(in the rows, 128 means zero)
The rows of X fall into a few groups, and each row is roughly a mix of its group's hidden directions.
X (168 x 11):
[[ 89 107 140 121 138 120  91 145 131 188 147]
 [148 118 180 111 155 143 149 167  97 111 142]
 [129 177 140  97 113 129 116 180 110 125 160]
 [ 91 112 114 133 191 104 105 133 124 155 144]
 [170  98 109 103 143 118 158 135  78 150 132]
 [163 127 144 175 150 144 116 144 144  75 122]
 [127 202 148 154 137 136 110 116 150 115 139]
 [112 139 139 147 126  73 172 108 148 161 138]
 [110 106 124  82 171 143 121 141  76 127 132]
 [167 115  94 164 116  91 159 135 129 158 110]
 [161  83 116 110 140 103 102 112 129 157  85]
 [112  77 109  80 108 116 115 134 139 132  88]
 [129 112 134  68 158  89 124 145  97 143 137]
 [127  77 120 138  98 125 168 146 124 139 175]
 [124 143 154 176 173 121 155 157 101 120 111]
 [108 190 151 134 132 153 123 129 160 150 160]
 [152 128 114  87 150 156  79 124 108  97 105]
 [171 133 147 153 136 180 160 118 130 151 104]
 [125 130  94 148 168 117  85 125 170 112 156]
 [ 92 119 169 159 150 153 164 120 138 164 119]
 [117 168 152  99 139  91 126 148 172 100 133]
 [108 134 147  73 130 152 113 143 162 171 137]
 [111 131 128 192  91 154 140 119 145 119 160]
 [160 120 136  99 117 139 165  67 128 154 122]
 [113  99 117 147 143 123  59 123 130 102 102]
 [140 125 163 158 164 157 157 130  95 138  90]
 [ 91 118 133  69 130 130 109  80 119 118 136]
 [154 123  95 128 176 151 152 119 124 147  80]
 [143 127 123 160 115 101 142 111  70  89 146]
 [147 180 150 117 176 139 112 143 159 148 129]
 [117 120 137 130  69 135 111 117 134 109 185]
 [148 130 118 162 103 174 123 129 172 107  94]
 [127 126 154 137 116 124 111 127 130  62  80]
 [143 148 107 113 141 148  69 105 146 124  87]
 [107 120 125 134 139  93 131 202 105 122 129]
 [132 131 102  98 119 115 130 203 145 139 122]
 [105  91 119 167 109  96 140  98  94  99 123]
 [172 136  81 144 165 153 155 122 117 111 113]
 [105  91 122 115 159  97  85 144 170 119 124]
 [108  88 144 115  98  73 137 149 141 143 153]
 [144 157 150 157 125 155 164 132  92 131 175]
 [153 115  76  91 102 162 137 104 144 144 129]
 [149 127 173 142 139  79 155 101 145  98 120]
 [137 168 159 146 186 117 105 139 149 116 145]
 [115 134 182 176 136 117 152 109 138 103 103]
 [112 167 158  86 109 146 100 155 154 107 139]
 [176  94 105 110 154  94 130 122 165 141 116]
 [180 134 112  82 126 104 165 136 120 156 129]
 [135 132 142 150  98 103 154 119 166 161  80]
 [138 190 140 146 134 121 152  98  87 141 138]
 [102 143 166 128  97 146 173 111 170 134 141]
 [158 117  65  97 130 103 134 112 149 128 105]
 [100 111  63 140 136 143 109 108 126 102 154]
 [122 128 153 105  86 187 140 160 146 127 134]
 [111 136 159 176  99 140 121 123 107 166  91]
 [ 87 108 131  94  80  97 126 136 147 158 137]
 [125  87  99 138  81 171 136 137 160 136 124]
 [122  96 149 152 160 134 152 116  79 124  88]
 [121 146 175 153  99  78 148 157 139 133 126]
 [113 149 130 117 125 151 161 108  97 169 178]
 [133 145 106  95 127 149 118 160 137 165  73]
 [149 170 115  93 131 115 140 177 132 115  91]
 [123 150 130 114 106 167 106 140 189 126  99]
 [133 141 123 175 168 124 108 128 185 141 122]
 [143  97 162 152  84 121 170 124 143 158 120]
 [110 133  80 166 122  89 136 143 158 111 155]
 [116 137 144 135 123 153  74 116 139 103 183]
 [ 96 172 134  96 125 134  96 132 176 149 138]
 [112  94  87  98 101 164 119 122 118 144 167]
 [140 157 138 159 117 190 144 134 166 143 129]
 [121 121 114 153 118 120 165 143 158 106 190]
 [112 135 117  99 144 155  94  81  93 146 101]
 [168 150 101 169 125 155 101 116 148 129 166]
 [164 100 109 105 118 113 139  85 103  98 161]
 [ 71 140  85 171 112 130 145 129 137 133 118]
 [ 97 110 106  75 102 124 119 123 150 164 101]
 [126 177 101  92 122 156 146 159 108 151 149]
 [143 147  99  98 169 164 127 169 136 101 138]
 [ 63 109 130 134 110 126 123 117 140 168  96]
 [116 173 139 134 123 121 116 186  93 151 142]
 [102 141 131 144 167 176 112 148  95 105 100]
 [150 147 128 142 148 131  81  80 137  94 102]
 [138 132 175 134 173 113 152 140  80 120 144]
 [165  99 165 107 143 151  93  87 123 127 115]
 [134  95 114  86 144 103 120 103  76 150 119]
 [141 130  98 163 142 165 169 165 159 125 137]
 [ 87 135 136 153 142  74 106  95 121 103 119]
 [138 140 100 178 143 133 178 166 137 134 128]
 [109 121 153 178 106 146 135 113 106 150  79]
 [164 152  96 156 130 128 172 162 159 138 140]
 [169 117 166 115 129 106 161 138  81 113 110]
 [112 153 137 159 132  64 133 150 155 129 104]
 [118 145 137  97 142  96 106 136  64 111 109]
 [178 135 104 106 121 118 112 111 138  76 155]
 [116 119 121  80 112 166 124  87 131 132  84]
 [126 154  92 123 147 184  98  99 146 134 111]
 [ 98 102 158 151 102 110 119  98 136 181 120]
 [112 111 137 111 122 120  84 145 169  83  96]
 [107 102 101 154 112 164 131 172  92 149 121]
 [135  96 159 174 125  98 138 109 143  82 138]
 [160 180 166 143 138 169 119 122 113 109 119]
 [123 186 135 128 166  93  99 137 102 143 133]
 [149 153 119 143 135 121 169  99  76 162 135]
 [145 132 179 159 123 158 133 112 156 163  99]
 [139 145 120 187 116 145 108 120 161  84 129]
 [136 149 172 185 144 126 123 150 148 117 158]
 [126  89 126 184 108 125 112 101  94 108 110]
 [112 108 102 125 104 194 121 109 118 159 117]
 [152 170 145 166 157 116 149 111  87 123 150]
 [110 164 162  86 118 101 103 137 113 168 133]
 [135 100 125 164 155 113 132  94 141 137  70]
 [ 60 144 107 121  95 102 105 127 141 132 123]
 [ 84 129 168 112 116 119 166 157 155 117 100]
 [166 106 152 118 121  89 183 113 141 144 135]
 [ 74 160 127 152 134 168 111 137  94 116 137]
 [115 158 116 133  93  95 121 156 169 124 172]
 [152 109 111 125 102 168  86 175 117 145 128]
 [152 176 113 142 143 133 126 177  88 117 111]
 [154 140 130  69 125  94 149  92 153 120 124]
 [160 101 119 157 136 122  93  79 139 141 163]
 [104  95 125 147 133 170 112 142  85  90 112]
 [ 99  58 116 111 119  95 128 132 107 125 135]
 [122 104 137 158 135 121 150 100  78 106  83]
 [ 92 127 125  93 117 166  99  84 157 139 135]
 [126 157 107  73 151 164 103 149 136 144 149]
 [108 148 153 159 102 169 154 109 159  95 139]
 [107 144 160 107 143  75 143 163 137  97 114]
 [173 130 132 131 141  77 125 146 171 150 150]
 [119  82 139 103 115 128 138  89 152 163  90]
 [125 103 132 149 158 116  75  82 116 153 129]
 [140 123 126 115 135 156  92 162 192 114 120]
 [152 140 147  90  91 157 106 100 160 104 144]
 [110 104 187 111 133 140  83 102 126 144 115]
 [152 109 126 106 118  83 109  76 108 113 103]
 [158 161 152 158 125 140 149 163 168 145 156]
 [142 127 127 139 113 196 108  86 149 140 130]
 [129 110 144 163 113 144 122  81 155 165  91]
 [145 159 169 120 145 113 155 100 146 157  87]
 [169 101 104 141 142 120 112 139 113 187 106]
 [158 128 117  80 140 101 133 126  99 107  79]
 [111 118 127 136 146 124  71 132  72 101 131]
 [162 138 126  86 128 129  96 121 103 142  73]
 [125 146 154  83  79  99 139 134 132 125 167]
 [141 137 155 131 100 145 140  81 118 109  72]
 [137 154 147 164 142 156 118  64 114 128 121]
 [148  94 104 103 124 117 118  82  93  97 102]
 [143 149 141 160 104 150 108 137 147  63 126]
 [114  94 150 133 113 179 148 164 150 139 159]
 [112 106 110 186 133 147 114 160 102 104 155]
 [153 188 121 158 102 141 125 115 117 101 157]
 [159 123 103 111 132  91 169 109 171 116 152]
 [104 120 135 144 144  94 110 133  98 187  99]
 [122 144 168  90 103  94 140 169 102 127 146]
 [168 173 111 122 134 138 146 159 100 100  97]
 [119 123 132 200 121 121 121 114 147 170 138]
 [148 102 116 194 110 157 122 116 131 100 141]
 [100  82 107 145  93 150 131 158 131 110 166]
 [127 101 142 163  95 178 115  96 149 106 128]
 [168  89 108 156 125 107 101 114 146 115 170]
 [114  82 128  97 123 153 130 101 171 103 157]
 [ 73  97 159 157 112 151 125 121 157 119 108]
 [161 105 110  94 165  77 137 136 118 122 104]
 [129 122 100 156  66 150 146 100 122 116 101]
 [122 124  86 121 120 110 151  95 103 186 134]
 [142 119 121  87 150 105 155 120  84 171 108]
 [122 108 171 141 161 140 148 128 102 156  79]
 [131 145 152 161 107 131 116  81 176 149 148]
 [127 145 158 158 110 132 156 123  76  98 162]]

Which two rows in each list fit none of the groups? Every other row fits one group, some only roughly. Give them in the order they come.
  * z_964: [ 99  90 143 116 163 159  95 103  99 126 106]
  * z_918: [170 130  88 179 156 114 132 110 146 115 117]
  * z_257: [ 74  99 149 134 100 163 165 134 141 138 134]
  * z_858: [134 150 151 146  87 150 163 128 121 183 135]
  * z_968: [168 123 126 119  82  85 135 104 101 101 116]
  * z_385: [103  84 136 128 109 187 141 136 137 131  94]
  * z_546: [129 111  97 130 160 112 162 145 171 165 156]
  * z_644: [170 127 148  98 152 120 111 155 135 168  88]
  * z_432: [192 117 127  97 132 139 150 116 122 139  85]
  * z_126: [134 164 153 130 158 103 118  75 100 128 154]
  * z_79: [183 147 149 153 114 148 124 111 175 135 146]
  * z_214: [131 155 110 135 177 161 137 155 158 167 125]
  * z_538: [123  71 117 134 158 148  85 106 145 122 152]
	z_858, z_644
  * z_44: [136 117 149 126 115 103  72 119 173 120 162]
  * z_295: [161 107 118 106 165  89 166 129 137 157 154]
  * z_922: [165 127 118 104 182 167 133 127 106 143 102]
  * z_974: [171 176 139 144 142 108 156 110 109 101 153]
  * z_15: [149 107 112 147 145 120 128  66 175 123 129]
  * z_94: [121  93 130 156  76 171 145 127 140  99 118]
  * z_40: [157  79 103 117 118 100 141 165 116 163 136]
  * z_387: [130 154 125 143 122 179  87 164 155 102 127]
  * z_59: [166 130 160 138 136 118 162 175 153 155 150]
  * z_144: [139 137 163 177 182 120 148 117 110 122 115]
  * z_671: [143  96 120 135 163 161 148 104  74 112 121]
  * z_487: [145 109 101 113  79 170 122 142 163 122 106]
	z_295, z_387
  * z_454: [123 101 151 122 100 101 105 117 179 112  87]
  * z_167: [116 140 115 132  99 191 133  99 136 111 165]
  * z_433: [ 90 115  86 139 136 149 108  86 103  96 120]
  * z_575: [164  97  94 151  95 146 114 139 140  84 120]
  * z_960: [107 133 203 100 129 137 106 112 140 126 136]
  * z_176: [105 123 128 100 125 149  77 110 113  96 173]
  * z_608: [138 136 149 160 135  94 113 173 178 114 115]
  * z_682: [143 111 144 196 152 104  99 121 142 136 115]
  * z_416: [ 89 106 144  93 136 132 162 117 153 174 111]
  * z_641: [112 149 125 102 178 124 158 172 110 151 108]
	z_454, z_960
  * z_158: [112  91 123 170 141  84  99  95 123 144 142]
  * z_434: [144 116 134 105 123  87 154 152 113  69 111]
  * z_617: [153 137 112 136 178 134 127 102  82 127  87]
  * z_282: [121 127 115  80 105 108 168 160  87 135 119]
  * z_68: [183 127 108 132 147 121 164 127 152 149  87]
  * z_692: [153 148 122 127 125 190 130 161 130  85 123]
  * z_764: [114 166 139 160 176  99 145 157 154 119 130]
  * z_838: [176 175 107 128 138 158 130 134 171 136 135]
  * z_80: [112 156 189 128 101 142 101 110 111 133 100]
  * z_578: [ 82 102 132 150 145 120  76  90 139 127 126]
	z_617, z_764
  * z_155: [120 156 116 135 177  90 128  96 128 172 118]
  * z_235: [159 104 142 153 161 162 125 168 153 104 151]
  * z_686: [181 130 105 168 110 136 162 156 105 121 137]
  * z_588: [158 170 149 113 161 112 113  80 112 122 105]
  * z_640: [146  68 119  97 148 128 146 153 112 164 130]
  * z_407: [ 97 104 136 141 141 105  97 148 145 112 187]
  * z_742: [133 137 112 163 148  87 188 115 140 136 112]
  * z_856: [142 108 138  87 125 153 123 189  96 120 124]
  * z_67: [144 116  75 172 123  86 111 116 136 145 121]
  * z_471: [161 123 123  85 111 120 182 132 147 139  94]
  * z_452: [132 139 123 174 100 157 179 123 120 139  92]
  * z_215: [108 104 148 153  81 150 142 121  95 114  88]
  * z_870: [178 120  95  97 108 126 151 160 130 163 134]
  * z_757: [ 99  87 172 137 133  87 163 121 113 120 135]
  * z_133: [140 152 123 130  74 163 158 110 114 146  92]
	z_856, z_67
  * z_989: [ 83 116 179  80 140 118 128 151 129 123 130]
  * z_197: [142 142 108 169 117 137 190 139 124  95 114]
  * z_810: [105 105 159 150  93 130 173 135 169 117 145]
  * z_3: [ 95 126 171 153 141 129  86 169 117 135 103]
  * z_390: [180 163 130  95  95 132 138 137 164 135 144]
  * z_518: [170 128  95 110 136  87 145 114 128  82 147]
  * z_394: [189 141 106  80 134 151 134 134 145 139 144]
  * z_348: [ 96 158 128 128 105 102 133 131  71  89 129]
  * z_88: [134 103  58 115 139 118 101 137 119 102 148]
  * z_2: [130  86  96 153 150 160 130 107  91 104 153]
  * z_27: [128  81 108 163 170 139 115 101 111  98 135]
  * z_4: [131 164 148 115 159 121 132  77  88 157 122]
  * z_191: [155  85 139  85  90  86 125 122 125 122 136]
	z_3, z_88
  * z_684: [104 115  93 172 132 111  90  96 145  98 137]
  * z_225: [135 170 117 133 168 112 111 106 160 176 128]
  * z_425: [ 91 158 140 132 148  97 117 128 150 154 181]
  * z_430: [111 182 140 115 115 149 152  99 118 175 133]
  * z_689: [135 154 125  63 127 132 126 104 141 116  83]
  * z_45: [108  80 136 159  98 119 147 125  91  92 142]
  * z_863: [ 92 138  91  96  88 143 143 149 149 130  95]
  * z_986: [123 133 157 176 152 150 170 119 115 163 150]
  * z_55: [130 172 142 101 118 144  74 136  94 108 139]
  * z_554: [117  72 113 100 120 167 164 128 142 151 138]
	z_863, z_554
  * z_777: [145 139 144 108 163 152  89 160 116  84 109]
  * z_913: [102 168 165 102 131 132 103 139 129 122 181]
  * z_565: [118 103 127  74  95 147 158 122 121 129  85]
  * z_851: [137  89 144 178 153  92 116 130 120 147 160]
  * z_713: [128 114 131 144 105 124 148  54 100 122 112]
  * z_192: [101 112 174 148 120 122 140 107 189 131 128]
  * z_881: [138  89 151  97 136  90 106 140  95 106 161]
  * z_373: [ 89 110 131 145 178  83 139 106 123 152 127]
  * z_60: [184 102  95 103 104 117 154 120 139 108 108]
  * z_393: [147  93  84 172 136 119 156 140 139 115 160]
  * z_146: [162 148 106 150  99 150 112 139 135  91 176]
  * z_746: [118 103 174 164 134  95 150  89 126 145 147]
  * z_798: [122 169 153 146 134 142 149  85 118 135 179]
  * z_16: [ 84  66 119 146 132 126 119 133 168 131 129]
	z_777, z_713
  * z_242: [130  84 151 152 131 122 154 104  89 171 112]
  * z_979: [107 116 109 164  83 161 101 134 106 113 161]
  * z_788: [170 107 122 102  94 132 127  88 155  92 117]
  * z_78: [112  95  92 125 115 139 136 111 162 176  95]
  * z_278: [162 132  82 119 120 145 141 168  98 168 129]
  * z_493: [157  91  69 152 136 107 122 116 119 142 153]
  * z_42: [104 147 147 132 132  96 153 148  85  87 159]
  * z_966: [ 82 153 126 136  84 127 120 142 119  99 173]
  * z_62: [162 101 143 110 117 141 150 138  96 101  75]
  * z_945: [106 102 127 171 147  91 103 115 133  90 159]
  * z_797: [110 147  94 107 115 174 124 149  76 116 136]
  * z_297: [117  80 126 147  90 120 114 141 123  71 119]
  * z_216: [120 176 133 159 159 113  99 163 122 157 148]
  * z_917: [124 111  80 101 131 167 112 136 130  76 131]
	z_979, z_917
  * z_207: [135 109 115 149 121 179 139 150 101 113  76]
  * z_113: [101  98 133 132 155 121  84 139 147 123 183]
  * z_910: [152 139 123 114 137 147 148  73  77 140 148]
  * z_748: [115  66  99 126 164 128 147 130 138 164 121]
  * z_896: [174 115 132 125 144 104 151 136 131  63 125]
  * z_108: [170  99 134  98 171 115 141 162  97 134 134]
  * z_724: [114 123 163 109 141  93 143 109 170 172 149]
  * z_568: [154  77 128 103 140 136 134  95 119 149  81]
  * z_921: [109 133 153 124 194  86 119 115 117 148 136]
  * z_852: [139 152 147  96 148 156 158 138 124 188 130]
  * z_226: [148 125  88 182 168 132 130  94 120 122 136]
  * z_124: [ 85 122  86 115 167 124  99 115 106 123  95]
	z_896, z_226
  * z_738: [135 178 140  95 119 122 101 163 164 130 100]
  * z_497: [144 193 152 142 111 105 138 136  93 112 116]
  * z_661: [168 166 120 163 156  97 114 141 123 147 162]
  * z_579: [109 159 132 147 129  86 130 163 129 169 168]
  * z_383: [111 140 141 183 112  81 114 111 144  99 111]
  * z_801: [107  98 182 147 123 107 148 111 166 137 104]
  * z_636: [129 106  76 102 108  84 150 121 123 128  95]
  * z_19: [138 180 149 104 123 126  73 126 121 119 158]
  * z_275: [115  69 101 133 159  81 129 114 121 131 124]
  * z_943: [176 147 135 162 122 138 149 113 169 144  93]
  * z_75: [111 177 126 104 167 101 163 149 142 149 137]
  * z_352: [159 113 144 120 152 170 105 120  82 162 114]
  * z_767: [ 93 144 165 164 137 128 140  95 110 152 168]
  * z_499: [121 156 111 105 111 188 132 103 122 163 107]
	z_738, z_352
  * z_213: [137 141 114 118  99 144 103 120 166 104  68]
  * z_722: [119 132 132 132 124 155 106  70 132 118 183]
  * z_503: [135 101 146 141 113 151  70  96 134 147  95]
  * z_320: [131 191 119 110 165 133 104 110 103 153 123]
  * z_613: [162 136  67 156 116 111 135  98 114 150 115]
  * z_842: [106 114 137 202 127 106 111 135 105 114 114]
  * z_824: [115 111  77 153 118 103 121  87 150 116  95]
  * z_246: [171 142 135 119 138 124 135 130 138 174  70]
  * z_765: [154 152 142 117 113 160 140 186 163 109 127]
  * z_102: [185 148 109 122 155 163 140 146 155 137 153]
	z_842, z_765
  * z_526: [103  91 132 175 129 177 158 124 137 122 113]
  * z_691: [150 133 102 182 131 166 147 167 117 123 109]
  * z_265: [153 114 145 133 140 130 105 109  91  77 171]
  * z_683: [109 143 189 119 179 126 120 150 146 117 126]
  * z_298: [147 123 168  92 142  75 109 119  97 130 145]
  * z_547: [155 167  89 132 106 173 115 138 151 149 147]
  * z_962: [131 140 153 126 107 103 132 107  76  81 101]
  * z_717: [148 135 114 118  96 128 177 151 116 102 177]
  * z_25: [105 147 144 112 179 105  91 130 169 130 109]
  * z_770: [136 192 112 132 135 141 117 121 117 143 180]
  * z_988: [ 80 136 147 105  81  99 109 118 102 111 116]
  * z_933: [110 130 152 100 147 109 107 123 150 119  61]
  * z_445: [151 168 104  89 162 116 154 143  94 110 137]
	z_298, z_445
  * z_516: [ 99 115 150  59 123 111 152 128 133 152 117]
  * z_620: [115 143  81  89 151  90 142 128 113 136 165]
  * z_783: [133 101 113 180  97 149 142 161 134 122 166]
  * z_980: [133 156 119 110 174 135 132 127 165 182 115]
  * z_135: [123 109 140 156  77  73 125 110 140 105 131]
  * z_280: [120 115 122  71 103  89 124 100 158 112 111]
  * z_23: [107 145 154 103 140 102 154  97  75 103 127]
  * z_862: [ 99  98 121  75 109 121 148 170 141 143 110]
  * z_973: [106  75 136 161 114 154 167 109 147 125 109]
  * z_250: [138 196 156 130  92 111 122 120 105 118 140]
  * z_179: [162 164 119 147 124 101 105 128  83  87 136]
	z_620, z_280
